In the rows, zero is written as 128.
Each path is a new rotation, seen through one point. The rows after it are directions, each followed by how far the rotation turns it, in degrees each step (0 if it stays put).
Each turn is a multiple of 5 degrees from 10 to 175, or 0.
Each row of a path follows its step; steps can be skipped.
Path 1:
step 0: [131 118 116 124 122 132 140 127 136 150 138 132 126 127 125 123 118 144
 138 126 120 127 124 128 125 139 127 129 131 126 121 131 137 121 129 129
 146 123 139 129 130 115 117 130]
step 4: [126 139 119 125 117 128 127 115 118 117 120 127 129 142 143 113 122 125
 123 142 120 135 130 116 113 118 131 136 130 139 123 125 124 128 125 127
 120 133 123 130 131 122 134 129]
step 5: [128 124 122 135 132 129 137 115 122 151 129 125 136 138 139 132 139 110
 126 129 131 139 122 134 128 120 125 131 124 124 147 132 121 132 138 124
 121 128 125 127 126 123 120 137]
step 6: [123 114 126 127 118 114 127 125 125 134 128 131 127 130 143 123 135 124
 119 112 122 117 122 120 144 125 132 118 122 125 121 112 124 132 124 126
 117 115 127 136 131 127 142 126]
step 10: [113 114 133 133 117 123 120 139 129 132 136 126 116 123 127 121 126 127
 131 136 129 121 144 133 117 129 123 124 133 122 132 131 129 118 138 119
 137 141 124 112 133 129 118 140]
step 12: [125 131 121 119 130 131 128 122 132 145 125 138 129 120 130 136 122 121
 120 140 136 113 129 147 110 115 140 124 133 131 124 134 141 130 132 124
 123 122 134 128 125 134 130 124]
step 15: [119 129 122 143 134 129 119 132 130 131 129 136 142 136 125 116 134 127
 124 128 131 120 113 142 148 133 130 124 145 136 139 128 127 125 131 132
 129 123 118 130 133 123 139 136]
step 17: [121 135 132 139 130 135 140 121 115 137 131 122 138 126 126 128 129 129
 143 134 131 126 139 138 132 140 123 124 127 118 110 122 125 132 123 125
 134 134 120 124 115 135 135 146]
step 19: [122 118 141 111 138 123 130 140 133 121 122 118 119 128 127 114 128 122
 137 131 141 134 124 128 122 129 144 122 125 127 112 131 144 126 124 132
 123 131 131 116 120 133 126 133]
Speeds:
[129 127 133 130 129 127 129 129 124 129 127 126 126 128 133 126 128 129
 129 128 131 127 130 124 128 129 130 126 127 124 128 132 127 123 123 132
 128 123 128 131 129 128 127 122]
140
[127 128 133 126 127 127 129 132 130 127 132 127 126 130 130 130 129 130
 127 127 126 126 129 129 133 125 127 129 130 123 131 123 125 127 127 128
 125 129 129 124 131 133 128 131]
90
[126 130 130 122 131 126 125 129 124 128 128 133 126 130 130 129 130 124
 125 130 127 131 129 130 123 128 128 128 128 125 126 125 128 124 131 130
 126 133 127 129 124 128 126 126]
45
[132 130 124 127 133 127 127 128 129 127 126 127 128 129 131 126 124 131
 128 127 127 124 125 132 127 132 129 131 133 122 126 131 127 129 128 129
 129 129 126 131 129 130 126 131]
25
Path 2:
step 2: [134 119 129 118 136 137 131 124 122 135 119 132 131 138 134 134 115 120
 124 127 141 120 128 144 128 115 146 130 128 133 128 125 126 133 120 136
 122 121 125 120 116 136 110 135]
step 3: [131 123 156 135 133 127 116 132 128 131 138 128 119 132 117 125 135 126
 116 126 131 139 127 132 126 133 127 127 118 112 134 125 126 138 134 121
 128 147 133 116 133 124 126 132]
step 5: [114 137 126 113 137 119 125 138 130 124 118 123 133 126 142 144 125 128
 112 137 132 134 121 122 134 125 124 124 142 135 120 124 134 129 136 124
 121 134 130 117 115 126 117 126]
step 6: [131 131 141 121 121 131 139 138 124 119 123 126 127 132 121 128 123 139
 116 112 124 123 132 138 130 131 113 127 112 120 140 138 132 140 135 135
 133 112 134 130 128 124 127 117]
step 7: [126 118 118 137 105 122 138 130 134 129 122 133 132 138 119 127 130 117
 128 122 134 130 116 141 133 128 136 128 128 130 126 127 124 108 124 130
 126 140 122 117 123 115 137 122]
step 8: [121 125 123 122 137 133 120 130 120 122 133 143 127 127 140 119 120 116
 134 114 143 120 125 119 123 116 127 131 135 116 135 118 127 139 132 132
 118 136 136 126 113 135 120 126]
step 14: [125 114 131 137 145 139 139 130 134 132 122 140 131 131 123 130 113 116
 134 117 137 119 134 132 128 124 138 127 116 122 140 121 119 122 145 131
 123 127 128 131 121 120 127 130]
step 15: [134 121 141 124 118 114 113 138 117 126 145 128 122 140 128 126 131 123
 128 133 133 135 131 125 121 124 142 128 135 133 132 128 140 125 137 128
 108 136 131 117 129 134 131 131]
step 18: [133 135 128 132 120 120 131 138 118 114 129 138 131 136 124 122 122 147
 115 122 136 110 130 122 135 139 122 132 129 120 127 130 133 132 139 139
 125 133 118 111 131 132 128 127]
Speeds:
[129 126 126 126 129 127 125 128 122 131 124 126 127 131 130 125 123 131
 126 131 128 127 127 129 125 129 127 130 128 127 130 129 133 132 132 124
 125 127 125 128 129 126 126 130]
115
[121 127 129 128 131 130 126 128 127 129 127 130 129 128 130 127 126 125
 127 128 127 133 131 126 126 131 125 127 128 125 131 128 129 130 127 128
 136 129 126 125 126 130 128 125]
135
[128 134 124 128 127 126 131 129 127 128 127 125 126 131 126 130 127 132
 133 130 125 131 130 127 132 128 124 132 127 127 125 131 127 128 131 130
 130 128 130 125 123 127 128 127]
60
[125 126 127 126 124 129 136 129 125 128 124 129 131 131 126 132 129 127
 129 126 128 127 128 124 124 129 126 130 126 126 128 126 133 124 128 127
 126 128 132 132 128 128 129 124]
55
Path 3:
step 0: [139 129 123 127 143 124 123 124 136 111 124 128 123 128 132 126 125 115
 132 113 133 123 141 109 131 132 133 133 131 137 135 126 138 118 123 133
 131 118 133 115 126 136 115 136]
step 1: [128 136 132 144 129 124 129 130 107 125 128 122 129 124 121 135 131 128
 138 124 121 128 115 124 126 120 122 130 121 126 114 124 129 125 134 138
 132 127 136 107 113 110 134 133]
step 3: [130 124 138 138 116 135 119 124 116 119 118 133 111 141 130 125 119 123
 125 127 122 131 130 123 140 123 129 129 130 129 121 129 135 123 124 126
 115 138 133 125 114 120 125 105]
step 4: [140 125 124 113 122 125 135 119 116 123 133 131 142 135 128 120 126 134
 127 144 133 136 134 129 120 117 118 119 118 121 131 120 143 116 136 146
 125 125 123 131 124 132 125 128]
step 8: [118 132 124 133 130 131 123 112 124 133 136 133 121 144 133 132 128 115
 130 134 113 134 127 101 123 137 130 125 128 122 124 135 144 126 131 121
 132 132 133 125 135 130 127 143]
step 10: [140 126 114 128 131 136 133 115 120 136 132 145 124 138 127 131 124 121
 117 120 136 120 138 127 123 123 132 121 123 117 128 126 123 132 137 114
 110 124 131 130 115 136 120 140]
step 11: [112 128 129 132 127 113 136 122 122 117 124 121 122 125 132 121 123 125
 124 123 145 145 127 122 137 135 116 131 111 118 134 120 138 133 117 120
 122 121 134 127 122 119 128 121]
step 18: [139 128 123 128 122 135 117 135 116 116 128 128 124 139 126 133 134 132
 123 123 135 125 120 110 130 128 138 124 124 143 132 117 132 134 109 109
 122 118 125 133 129 136 127 133]
step 20: [132 121 130 116 144 120 121 121 113 123 129 121 127 133 130 127 148 130
 119 131 120 112 123 143 127 125 136 127 118 129 122 109 125 124 132 127
 120 123 119 136 136 131 130 128]
Speeds:
[125 129 131 133 124 123 125 132 127 128 127 127 126 127 129 125 131 131
 130 128 130 127 126 132 132 128 128 131 131 127 125 127 129 130 131 125
 126 129 127 127 124 125 127 126]
175
[128 127 130 131 129 129 131 130 127 126 131 133 128 125 128 129 128 129
 129 126 127 130 123 125 128 128 131 126 131 127 130 130 126 124 129 124
 125 124 132 121 130 129 127 130]
45
[127 129 129 126 125 124 126 128 124 131 126 129 125 126 124 130 128 128
 129 127 129 129 127 122 129 129 132 127 124 136 130 131 125 129 129 129
 132 129 127 129 129 125 130 130]
65
[128 132 129 127 126 129 132 129 129 124 130 127 125 129 124 126 130 129
 128 129 130 131 128 129 123 128 124 127 125 126 127 129 129 128 128 128
 131 131 126 121 130 124 132 124]
140
[126 128 133 128 129 128 132 131 121 128 131 125 132 128 127 132 129 127
 128 129 125 131 130 133 129 127 127 127 128 131 124 127 127 128 129 133
 127 123 127 130 128 126 125 126]
135
[125 127 131 125 133 129 127 128 130 130 127 128 125 131 125 127 131 126
 126 131 128 126 127 131 129 123 132 129 129 124 129 130 119 129 127 129
 127 130 129 127 128 126 127 128]
100
Path 4:
step 0: [136 126 126 123 124 132 119 132 137 128 144 117 126 139 122 125 120 137
 131 123 130 139 122 121 137 121 137 137 122 129 128 137 135 119 138 114
 124 122 135 133 116 122 112 136]
step 3: [141 122 138 118 123 132 132 138 116 125 128 131 149 143 133 126 128 121
 125 126 134 127 120 135 122 125 128 135 116 130 120 133 132 111 134 116
 130 124 131 132 126 132 141 122]
step 4: [130 107 129 142 137 126 132 124 118 136 132 126 133 131 129 124 120 121
 121 122 139 139 122 132 132 128 131 144 125 134 136 134 122 112 130 132
 138 131 133 140 126 124 135 118]
step 5: [138 106 115 126 137 123 132 121 123 124 129 114 125 128 143 118 132 129
 121 115 125 132 117 125 141 124 134 133 130 130 134 131 132 121 129 113
 130 120 130 125 124 126 126 138]
step 6: [150 125 117 118 127 127 121 128 138 132 138 117 124 141 133 125 119 137
 119 129 128 123 130 117 129 125 140 130 129 126 124 129 116 114 132 120
 138 129 118 138 123 125 126 133]
step 10: [129 108 134 128 135 122 123 130 115 126 130 126 139 131 133 129 139 131
 120 111 129 122 115 127 120 126 126 142 126 137 116 126 128 112 135 124
 135 132 135 132 119 124 136 125]
step 13: [142 130 112 131 135 125 119 138 140 119 129 110 133 141 129 131 131 129
 114 124 123 130 128 116 127 126 136 125 124 132 127 129 130 122 126 110
 138 138 131 130 126 128 116 126]
step 17: [146 113 123 124 130 116 124 126 107 128 127 126 133 121 129 125 140 132
 118 124 136 131 129 133 127 131 125 135 135 133 123 127 129 112 112 124
 132 130 135 140 122 123 135 130]
step 18: [140 114 126 128 133 117 126 122 128 135 139 122 140 139 139 126 140 117
 114 141 125 118 127 123 133 132 131 129 126 135 134 127 126 119 132 112
 140 116 129 132 129 128 130 124]
Speeds:
[129 125 124 128 122 129 130 125 131 126 131 131 129 127 130 128 128 129
 132 127 127 126 126 127 129 128 130 129 128 127 124 128 130 132 126 125
 128 128 121 130 129 131 128 122]
110
[131 130 125 125 126 128 129 125 128 133 129 130 127 126 127 125 128 125
 125 128 126 127 126 128 130 131 129 127 132 128 131 127 133 128 129 128
 126 123 128 126 131 132 134 133]
115
[128 127 128 131 130 127 128 127 130 126 133 123 122 130 131 125 127 130
 130 130 131 124 130 127 129 131 127 126 124 132 128 129 131 129 127 127
 128 130 128 131 130 129 130 133]
55
[131 128 127 128 125 126 128 130 126 132 127 130 125 132 128 133 132 131
 125 130 128 130 133 131 128 130 128 124 126 126 124 127 127 128 122 125
 128 124 127 129 131 127 127 128]
70
[131 131 125 126 129 126 125 130 131 126 130 126 122 129 128 132 129 128
 130 131 127 129 127 128 128 128 134 131 130 128 132 131 126 129 129 129
 131 126 127 124 127 133 122 128]
55
[125 125 123 130 129 128 122 132 129 127 127 128 129 129 132 128 130 130
 130 125 123 129 127 127 129 124 129 126 126 128 128 128 132 128 128 130
 126 126 130 123 133 125 129 128]
130
[127 131 128 127 130 125 130 126 128 123 124 128 131 133 129 129 126 128
 128 131 128 126 124 124 124 131 131 128 125 129 127 123 128 129 129 123
 126 124 130 128 128 127 127 129]
145
[127 129 124 130 125 128 131 128 131 131 129 125 128 128 127 129 128 129
 131 132 123 130 128 126 126 127 126 127 130 126 130 129 125 126 130 121
 125 133 128 127 127 123 129 130]
55
Path 5:
step 1: [132 128 126 126 132 126 121 134 123 115 129 115 124 124 121 119 139 135
 127 125 113 124 118 122 150 115 112 124 123 121 121 143 122 138 123 120
 141 129 120 146 121 119 128 130]
step 5: [121 124 135 126 130 137 134 129 128 130 119 137 140 117 124 128 116 130
 129 121 132 122 137 117 108 126 138 121 124 136 128 134 125 144 126 120
 107 121 138 132 144 141 122 119]
step 9: [133 129 126 136 131 121 132 132 117 127 137 135 134 107 137 123 135 131
 122 134 131 137 111 128 148 139 128 134 116 117 128 131 132 109 131 126
 144 119 134 122 134 127 116 134]
step 10: [131 133 152 131 134 134 131 117 111 126 127 134 120 134 116 122 122 124
 128 127 125 119 139 127 148 137 119 131 133 133 131 126 119 143 131 133
 128 111 135 123 135 132 114 132]
step 13: [115 118 128 127 147 130 128 131 126 118 129 125 114 141 125 125 115 127
 128 125 133 123 151 131 132 142 129 125 140 123 112 143 120 139 126 134
 121 139 134 125 136 120 127 125]
step 14: [129 134 112 134 143 127 115 128 126 118 121 131 130 124 140 122 139 114
 134 136 121 135 118 121 123 128 142 122 118 128 108 136 131 122 115 125
 115 126 129 126 136 128 139 139]
step 16: [126 124 137 118 129 124 132 133 135 124 129 129 131 123 122 124 119 138
 135 124 125  93 132 122 141 138 131 118 124 132 128 133 118 142 130 127
 129 119 118 121 148 121 129 129]
step 17: [145 133 130 140 117 139 115 119 126 109 129 126 144 115 126 128 140 136
 114 126 127 129 111 125 128 132 124 112 122 128 119 126 131 137 122 124
 125 125 118 120 127 134 142 126]
step 20: [127 136 140 138 137 138 119 128 109 127 122 130 134 120 124 126 128 119
 112 136 132 149 113 118 125 123 129 128 113 118 119 135 117 131 113 127
 125 127 135 138 129 128 122 132]
Speeds:
[127 126 128 130 131 129 127 125 125 126 132 129 129 130 128 128 127 126
 125 126 124 126 131 127 129 123 123 133 129 127 129 129 128 125 133 128
 126 126 124 129 129 125 125 123]
130
[130 127 126 128 134 131 131 130 129 126 128 126 127 131 127 127 126 130
 133 135 126 130 129 124 130 128 129 126 129 131 130 131 132 128 131 128
 125 130 129 131 128 128 133 126]
35
[126 135 127 128 130 127 129 130 131 127 126 129 131 128 132 130 129 126
 128 129 129 127 133 127 126 126 131 130 128 127 125 128 124 127 126 130
 123 134 132 129 129 125 126 125]
45
[128 127 124 126 130 128 129 125 128 128 126 125 128 123 131 129 131 127
 127 125 131 132 130 127 128 125 131 127 129 126 132 125 134 130 126 128
 126 123 128 130 130 127 128 125]
115
[130 128 131 126 130 128 126 122 128 128 125 128 130 127 121 130 127 128
 125 131 125 131 129 128 125 129 129 124 132 124 130 127 127 126 130 127
 127 129 133 126 125 129 125 129]
140
